runs of hidden systems:
U, path 1 (9 x 18):
[[ -1  20  45   0  44 -35  27  89  14 -15  17  11 -18 -31  26 -20   2   6]
 [ 13  19 -24 -10  50  19 -30 -39  18  22  16  15  29 -66 -48 -20 -35   1]
 [ 13 -54 -36  21 -46  41  15 -31  12 -28  27  22  30  45   5 -34  -8 -32]
 [ 42 -32  57  21 -10 -26 -15  55  -7  23 -38 -26  -6  55 -12   9  14 -23]
 [-13  12 -12 -44  29  11   5 -13 -29  10 -86 -22 -32 -44 -17  46 -13  20]
 [-59   1 -23   7   0  26  49 -40 -22 -22  34  57  18 -15  25  30  45  27]
 [ -1  31  53  67 -35 -15 -12  20  21  -5  89 -17 -21  27 -15  -6   1  15]
 [ 42  24   3 -24  27 -11 -12  55  22 -27 -24 -46 -33 -46   2 -57 -70  -8]
 [ 15 -43 -50 -37  66  20  10 -34  -2  26 -26  62  62 -33   2 -34   5 -21]]
Z, path 2 (9 x 18):
[[  5  18  -4  -2 -24 -22   7 -29 -28   9 -34 -45 -12  12  32  29  62 -24]
 [-18  29  30   5  19  -8  14 -39 -35  41  -1 -13  -2  27  55  -5  46  19]
 [-44  38  38 -23  19  14 -16 -25   2  45  32   5   1  27  30 -17 -32  33]
 [-24  23   6 -35  -3  -1 -53  19  20  -9  19  25  27   4   9 -29 -68  37]
 [ 25 -28 -56 -11 -11 -28 -52  20  25 -16   0  34  19 -13 -32 -15 -43  30]
 [ 23 -45 -74  -4 -36 -32 -16   3  28  -4 -15   3  -7  -3 -47  35  15 -31]
 [ 13  -2 -22  14 -42 -30   9  -9 -16 -13 -27 -33  -6   1  -2  53  81 -44]
 [  0  32  22  25   9 -21  33 -36 -39  23  -7 -40 -27   5  47  15  79   2]
 [-40  47  50 -19  42  14  22 -39 -11  56  25 -15 -11  20  56 -22   8   8]]
R, path 3 (9 x 18):
[[ -2  26  15  16 -36 -57 -28  13  -4  13   6 -35 -36  32  16  26  27  25]
 [-17  33 -32 -67  15 -38 -10  12  13   4 -30 -24 -25 -39  23   7  -7 -13]
 [-23   9 -36 -23  21   8  -7 -62  10  31  35  38  47 -16  11 -12  24 -16]
 [  9  14  18  40 -41   0 -32 -41   0  22  50 -25  -3  61  16 -26  -6  19]
 [ 24  -1  -3 -35 -12 -47 -28  50   1  -4 -50 -36 -28  26  40 -32 -32   6]
 [-12 -33 -55 -56  38 -13 -14 -13   0  30 -53  48  32 -22 -12  25   7  -1]
 [-38  -4 -21  34 -56  19  -9 -66  -4   5  50  23  20  33 -25  50  33  15]
 [  7  50  28  28 -54 -60 -15  45   4 -33  28 -56 -45  22  41  -3  18  16]
 [ 14  25 -29 -70  73 -45  -3  26  20  30 -45 -20 -20 -67  18 -23  -9 -23]]
B, path 4 (9 x 18):
[[-19 -21  -6  -2 -16  45 -13 -29  28  19  16  10   5  12 -74  35 -43 -18]
 [ 17  -8  14  24 -59  10   4  44  -8 -80  -3  -4  23   6   6   2   9 -26]
 [ 46  -4  -5  38  31 -51  12  33 -11   9 -24 -19 -45 -31 -17  10  33  28]
 [-34   2 -10 -25  40  40  55 -36  11  33  -4  -9 -29 -27 -22  29   2 -35]
 [-15  19  54  25  -9  52  11 -19 -28 -30  30  21  64   9  25 -16  20 -15]
 [ 48   5  27  43  10 -12 -23  25 -15  -5  -1 -22 -26  15  13 -58 -43  62]
 [-13 -36 -27 -63  49  -5  13  40  35  33 -38  21 -32 -13 -22  -3 -60  -6]
 [-32 -20 -12  -6 -24  33 -23 -15   7 -18  14  61  75 -11 -53  55  18 -27]
 [ 36  -2   4  84 -84  -7  -8   6 -12 -61  32 -35 -22  24 -11   5  18  18]]
P, path 5 (9 x 18):
[[-35 -16 -34 -39  22  13   4 -10   8   9   0  48   4   5  20 -19 -44  38]
 [-10 -25 -15  10 -42   3 -30  -5  30  -4  50  38  43  34 -28   7  -3 -17]
 [ 40  12 -21  25 -53 -51 -42  23   8 -34   0 -39 -14  -5 -16   8  11  -1]
 [  2   2 -43 -34  31 -48  27  13   1  14 -42 -13 -44 -40  11  24  35  -7]
 [-31  11  18  -9  30  30  29 -55  -9  49  11   5  23  -6  -8  32  53 -47]
 [ 16  35  64  49 -20  37   2 -33 -33 -13  24 -44   9  30  30 -36   8   0]
 [  5   5  26 -16  29 -18   2  55  -9  -4 -23  -2 -34  20  56 -58 -53  61]
 [-51 -21 -29 -69  27  14 -25   5  29  23  -2  74  36  -1 -17   8 -57  19]
 [  8 -24 -49  37 -77  15 -42 -45  15 -37  50  26  57  16 -41  14   9 -17]]
N, path 6 (9 x 18):
[[ 42  16 -15  28 -31 -16 -44 -37 -25  -5 -32 -44   1 -13 -27  23  26   3]
 [-16 -23 -29 -22   4   7  56 -34 -19  19 -32 -14 -33  27  46   4  33 -18]
 [-37  39  72 -22  23  -1 -10   9  -5  47   7  -5   9  22  22  10   6  -5]
 [ -8  45   4   1  -5  13 -25 -13 -13 -28   8 -18 -15 -21  15 -25 -50  65]
 [  4 -30 -52 -10  26 -24  18  16  23  -1  23  46  -6  -4  26 -49 -18  28]
 [  2 -14 -13 -10 -10 -17 -48   5  48  30  37  22  33   8 -54  10 -13 -33]
 [ 22   0 -28  14 -71   2 -29 -18 -12 -53 -17 -25  24   2 -12  20  16 -24]
 [ 19 -22 -16  12   1 -39  36  -3 -26  12 -38 -17 -27  17  33  21  74 -11]
 [-38  35  42 -32  32   9  14 -21   0  60 -14 -33 -30  -2  -2  36  10 -24]]
Q, path 7 (9 x 18):
[[ -5 -32 -12  19 -25  35  22  -7 -10 -29   7  25  11  20  -2   1  -2   1]
 [  8  -9  29  26  -6 -19  -3  45   3  -5   4   7 -17  15 -14  15  -2  21]
 [-11  16 -10 -22  10  -3  10  24   9 -21 -15 -15 -28 -45 -16  17 -15  -3]
 [ -8  -5 -20   5  15   8  29 -15   4  -5  20  25  18 -27   0   4  38 -24]
 [ 21   3  36  41   7   6   2  -7   7  23  33 -15   3  17 -15 -16  10 -17]
 [ 20   7  25 -12  13  15   3  15 -14 -11 -37 -32 -11  -3  17 -28 -29  -7]
 [-10 -32 -23 -23  25  22  10  -8 -16   0 -41  39  19  -9  -3   8  -6  15]
 [-24 -23   4  24 -28  23   0 -10  12   3  37  27   2  29 -36  24 -11  12]
 [  6  21  27  20 -30 -21  -5  52   8 -45  18 -20 -19  -2   6  -3 -11   9]]
B, path 8 (9 x 18):
[[ 12   0  19  32   2  -4  25  17 -30 -26 -14   6   8 -13  10  16  54  -2]
 [  0  19  22  26  28  11  25 -16 -12  22   5 -25 -43 -13  -6   1   1  27]
 [-26  11  23 -23  32  35  29   5   5   1  11  11   4 -11  18 -22 -26 -11]
 [ 11  -4  17  14  12  12 -30   7  -2  -6  18  36  47  -2  -8 -27 -22  21]
 [ 22 -31 -20  11 -19   0 -20  16  19  -7  -3  -2 -16  18 -29 -13 -46  13]
 [  3 -30 -15 -17 -12 -14   4  40  15 -12 -28   8  -1  -2 -26  33   7 -33]
 [  3   5  -7  24 -14   1   4 -15 -17 -16  -9  -1   5 -28 -31  50  45  -7]
 [  0  12  10  37  -6  10  49 -17 -14 -12  16 -30 -38  -1  19   0  28   1]
 [ -2  25  46  -4  51   3  26  13  -6  25   4 -13 -11  -8  29 -27   4  -7]]
A, path 9 (9 x 18):
[[ -7 -14  -1  38 -37  13  10  -4 -20 -43  32  32  26  29  28 -10  20  26]
 [ 13   6  18  26  -5 -49   3  52  24  10  22 -29 -58  10 -10   2  -2  11]
 [  6  11 -39 -41  18 -11  -4   2  25  -8 -12 -10  10 -63 -26   6   2 -54]
 [ 28 -19  -2  33  14  31   0 -59 -28  14   6  24  57   7   5 -24  38  -9]
 [  0   2  49  24 -19  13  13  -7 -16  29  -7 -50 -50  64  16  -6 -17  14]
 [-29  19   3 -74  17 -15   2  53   5 -18 -55  -8 -18 -29  25  11 -32  -6]
 [-18 -10 -40  -4  34  10 -12 -25  -7  -4  13  81  52 -40 -15   3   5  49]
 [-14 -13  16  67 -56  21   8 -20  16  -5  80   1 -14  57 -22   6   0  12]
 [ 31  19  22  -8 -33 -50  -9  82  22 -35 -15 -62 -33   0  11  -6   1 -49]]
N, path 10 (9 x 18):
[[  2 -30  43  15  40  24  74  59 -12 -24  -9  28   2  -7  24 -17  24 -21]
 [ 16   7  55  36  46  24  -3  19   2  22   3  -2  -9 -29 -69  14 -27  15]
 [  3 -27  -9   9  -6  69  35   3  -8 -55 -11  12  -1 -18 -19 -17 -49   3]
 [ 20 -49  23  38  17  -1  19  50  -1  -7   4  46  20  13 -17  -4  17   3]
 [  7 -15  11  20 -10  14   1  22  11  -6 -11 -10 -26 -13 -74  47 -18  -6]
 [ -6 -11  -2  -1  -4  34  42  15 -20 -51 -27   9   9 -30  -1  21  18 -21]
 [ 10  -2  37  45  32   7  36   7 -15  11  14   6  -5 -11 -11  11  42   1]
 [  2   6  32   8  14  35  25   8   8   0   0 -30 -34  -9 -24  -7 -39 -12]
 [ 14 -12  18  -5  28  28   7  24 -15 -24 -26  22  27 -18   5 -29 -25   8]]
P, path 11 (9 x 18):
[[  0  52 -22 -26   0 -22 -38 -40  15  14  25 -29  12 -27  19 -24  -1 -14]
 [ 22  -9 -28 -13   4 -25  -2 -30  -2  23   1  -4  15  25  55 -45  29 -21]
 [ -5  -5  20 -19  -8 -24 -32 -10  -9  50 -20  -8   7  58  21   8  12   0]
 [-35  23  -1 -29 -35   0 -22 -13 -27 -18 -27   0  11  17  35  24   3  25]
 [-30  10 -17  10  -8 -24   6  -2 -10 -12  33  38   4   1  32   7  26  48]
 [-27  30  -1   2  -9 -30 -12   4  36  19  64  -1 -18   4  -2   4   0   3]
 [ 11  37 -15 -26  -4 -27 -26   2  23 -10  19 -23  18 -29  18 -28   4 -37]
 [ 32  -9 -29  -8  25 -26 -13 -31  -6  37 -18  -3  16  -2  25 -31  26  -8]
 [ -9 -17   6 -16 -13   2  -4 -31  -9  46 -21 -15  -4  59  16  10  11 -16]]
A, path 12 (9 x 18):
[[ -6  47   0  -3  -8 -39 -32  11   6 -12  15 -11   0 -33  -3  16  13  16]
 [ 11   6 -47   5   3 -13   7 -29  16  -4  35   1   0 -22  17 -34  10  -6]
 [ 11  -3  21   4   7  -6  -8 -12  18  45  27  -8  11  33   1 -20   9 -36]
 [ 13  19  15 -24 -15   3 -40  -9  -9   7 -38 -37  10  10   1  -4 -20 -12]
 [ -9 -18 -34 -29   5  -6  -1 -11 -18  -2 -40  22  -1  10  34 -11  -7  30]
 [-43  -5   4  -7  -2  -9   1  -3   5  29  22  33  -7  25  -7  35   9  28]
 [-21  39   8   8 -39 -12 -20  11   8 -37  30 -11   5 -12  -1  21   9  -1]
 [ 33   7 -31  15   6 -39  -2  13  11 -18  20  -4  -6 -25  24 -41  13   1]
 [ 16 -12 -14  -4  27  -8   1 -25  29  56  18  -5  -4   2 -21 -12   1 -34]]
U, path 13 (9 x 18):
[[ 38  44  42   3  48 -36 -45   6  -3  40  -5 -25  24 -33  -7 -18  19 -13]
 [ -7  -6 -60 -31  -3  34   6 -75  -1  11 -11 -12 -10   1  17 -27 -34   5]
 [-23 -26  30  -5 -22  -5   6  24   0  10  15  35  33  72  39  -4  21 -14]
 [  8  26  26   1 -14 -30 -62  18  -5  16 -29 -29 -17   6 -28  29 -22  39]
 [-19  -4 -66 -37   5 -15  20   6  -1 -33 -25  17 -24 -42  19   9  -5  23]
 [-13   2  -7  19   1 -21   6  -5  23  14  63  36  34  -5  -9  14  58 -28]
 [ 31  30  15  28 -42  -3 -28 -13  11 -12  23 -65 -14   7 -16 -12 -12 -31]
 [ 30  -4  -6 -29  32  -9  22  15 -18  -6 -52 -26 -13 -10  55 -50  -4 -12]
 [-29 -10   1 -28  45  15  -1 -49  -9  69  -6  38  30  15   3   7  13   7]]
Q, path 14 (9 x 18):
[[-11  18  -1  -8 -29 -26   5 -25  -2   7  33  -8  28  39  70 -24  57 -42]
 [ 28  35  36   4  24 -30 -58 -26 -24  53 -20 -30  10  14  15 -19   6  28]
 [-18  -1 -40 -52  -4  20  -4 -50  -9  13 -37 -18 -19  18  36 -22 -44  16]
 [-37 -22 -16 -24 -26  -9 -28  -5  -1   7  13  58  46  51  24   8   5  24]
 [  0  26  -4  25 -48 -33 -59   4  12  -9  32 -15 -15  14 -22  12 -24  48]
 [  2  17 -52 -27 -21 -56   2  24  15 -26  -9 -28 -40 -21  38  -6  12  -4]
 [ -6  11 -27 -27  19 -39 -12 -22  11  46   2  10  22 -17  -2  26  62 -41]
 [  6  33  23  26 -22  21 -14 -72  -9  27  30 -44  12  23   2  -2  23 -27]
 [ 15  14  34  -1   6  -1   0  -2 -39   4 -32 -29  -9  38  71 -49  -6  27]]
R, path 15 (9 x 18):
[[ 13   9  14 -11   0  28 -46   3   7  -7 -14  -9  11  -9 -30 -21 -79  22]
 [ 27 -60 -55  10 -14  -1  10  17   7 -34  -7  42  17   7  -1 -26  -9   5]
 [ 19 -35  13  35 -12 -20  -4  15   4  29 -10   3  -5  24 -50  49  39 -14]
 [-11  31   4  -8 -35   7   4   2 -18 -44 -32 -43 -20 -28 -14  48  17 -19]
 [-10  28 -10   0  37  -9  47  -5 -15 -16   9   6  -1 -49  45 -12  51  -3]
 [-21  25  38   6  44  27  19 -36  11  61  43  -8 -15   5   0 -19 -12  -2]
 [ -5  11  32 -18 -16  38 -22   9   8 -20   8  -8  18  31  20 -47 -70   0]
 [ 39 -46 -19   6  17 -14 -22  34  -7  -9 -26  44  24   8   4 -40 -26  41]
 [  5 -60 -32  15 -13  -4   2   4  15  23 -20  21 -21  24 -64  50  -3   7]]
Z, path 16 (9 x 18):
[[ 19  14   8  25  13   0  -1 -15 -40 -12 -27  -8  -6 -16  14  -4  16  44]
 [-26 -16 -15  -7  23  10  36 -18  15  36  27  19 -24  18  16 -12  -5   6]
 [-27  23  39 -19 -13  13 -26  18  16  -5  20   3  32   5 -15  12 -16 -26]
 [ 30  14 -11  18  -7  -9 -25  11 -16 -40 -16 -11  -1 -27   3 -25 -21  40]
 [ 13 -47 -45  -6  27 -15  23   1  20  28  -4  24 -19   5  -6 -12   1  -6]
 [-17  -2  11 -12 -27  18  -9  -9   8   2  -6  -7  25   9 -32  47  16 -53]
 [ 16  22  13  34 -31  -4   0   0 -37 -44 -12 -29  -9  -2  26  -3  23  26]
 [ -2 -11   1   3  51 -23  37   7   1  44   5  12 -38   6  24 -19  15  23]
 [-43  24  21 -40  13  34  -8 -21  18  25  13   9  27  -9 -19  18 -21 -32]]

runs to name:
path 17 (2 x 18):
[[ 23   3   1  18   9   1 -14 -55  -4  46   8 -19  16   8 -16  -1  30 -27]
 [-15   4  18 -12 -31  23  17 -18 -15  -4 -16 -39 -21  42  34  -5 -11 -15]]
  U
path 18 (2 x 18):
[[-14  13  57 -37  28  -4  -4  19  25  64  -4 -27 -14  37   2  -5 -21 -46]
 [ -7  15  -7 -37  -4  43 -44 -25 -27 -34 -38  18  60 -19   9 -17 -47  18]]
  R
path 19 (2 x 18):
[[ 38 -26 -29   5  30   3  -7  -4   2   8 -23   6  -2 -26 -26 -24 -22  14]
 [  3 -45 -16  -4 -11  19  21  -9  11  15 -18   0 -10  28 -26  16  -5 -34]]
  P
path 20 (2 x 18):
[[ 42 -16   7  20   1 -10 -18  26   2  -7 -21 -12   6 -16 -41   5  -1 -14]
 [ 15 -22 -21  11  -5  19  29 -13 -12 -18 -30 -11  -6 -17 -17  19  22 -25]]
  R
path 21 (2 x 18):
[[-12 -17 -11 -23  -8  10  23   2 -12  -9 -31  -4 -19  23  34  -5  -9   3]
 [-23  -7  20  -2   5   0  -8  14  -7   5   2  37  28  12  -5  22  13  16]]
  P
path 22 (2 x 18):
[[ -3  31  57  31 -17  -8  -2  71  17 -45  34 -14  -8 -20 -22  10  -9  -7]
 [ 33  15 -25   3  47 -14  31  25  -3 -33 -24 -14 -22 -87  -2 -16  11  -2]]
  Q
path 23 (2 x 18):
[[-17  13  -8 -23 -18   2  -1 -33 -26   3 -34 -22  -3  10  28  23  23  -6]
 [-36  22  -2 -17   8 -12  10 -17 -19   9   4  13  -2   5  48   3  20  31]]
  R
path 24 (2 x 18):
[[  9 -27 -23 -14  18  14  -6  11   6  -7 -30  22   1 -22 -37   4 -39  14]
 [-16 -29 -10  10 -15  25  10  -4   0 -16  12  45  36   5 -22  24  16  -6]]
  N
path 25 (2 x 18):
[[ 20 -18   9   7  16   9  -9  18   0 -10   5  26  27  10  15 -52 -32  14]
 [ 18 -37  -9  -4   3  -4 -29  19  13  17 -18  16   2  16 -40   1 -38  11]]
  B
path 26 (2 x 18):
[[ 23  -2   8  -5 -32 -19 -34  47  16 -30 -15 -21   3   7 -17  -1 -29 -17]
 [ 15 -14 -49 -19  19 -18  -3   4 -10 -11 -49  14  -2 -45 -13  18   8  13]]
  P
path 27 (2 x 18):
[[-15 -10 -23 -46  10  -7   0 -26  -8  35 -34  -3 -10  33  45 -17  -6   3]
 [-29  -3  16 -13 -18   7 -38 -22  -8  23   4  32  47  39   1  20   3  15]]
  Z
path 28 (2 x 18):
[[ 32   0 -26  11 -26 -35 -23 -18   9   6   4 -29  -4  10   0  -7  26 -23]
 [ 10   1   3 -13  -2 -27  -6 -13 -11  31 -33 -34 -16  23  21   6  28 -16]]
  Z
path 29 (2 x 18):
[[-11 -12 -40  -7  19 -28 -28 -21  -7  34 -17  44  14 -17 -29  44  24  40]
 [-52  10 -16  -1 -51  21  21 -32  21 -12  53  -1  -8  22  -1  36  15 -28]]
  N
path 30 (2 x 18):
[[ 31  29  -1  -9  33 -30   1   7  -7   9 -34 -39 -20 -46  10 -10  19 -12]
 [-19  -7 -19 -29  31  39  34 -54  -2  28  -7   5   7  -7  10 -10   3 -31]]
  R
path 31 (2 x 18):
[[ 18   9  -7   0  32 -17 -36 -17   8  34  22  11  10   0  10 -50 -27  35]
 [ -6 -21 -30 -39 -16   0 -33  -5  34  21  -5   4   2  25 -21  -8 -52 -16]]
  Z
path 32 (2 x 18):
[[ 32  20   7  -6  37  19 -25 -61   3  58   7 -32   9   6  10 -62 -30  -8]
 [ -1 -31  12 -39 -25  26 -32  -1   7  14 -28  -1  21  72  19 -32 -63 -12]]
  Z
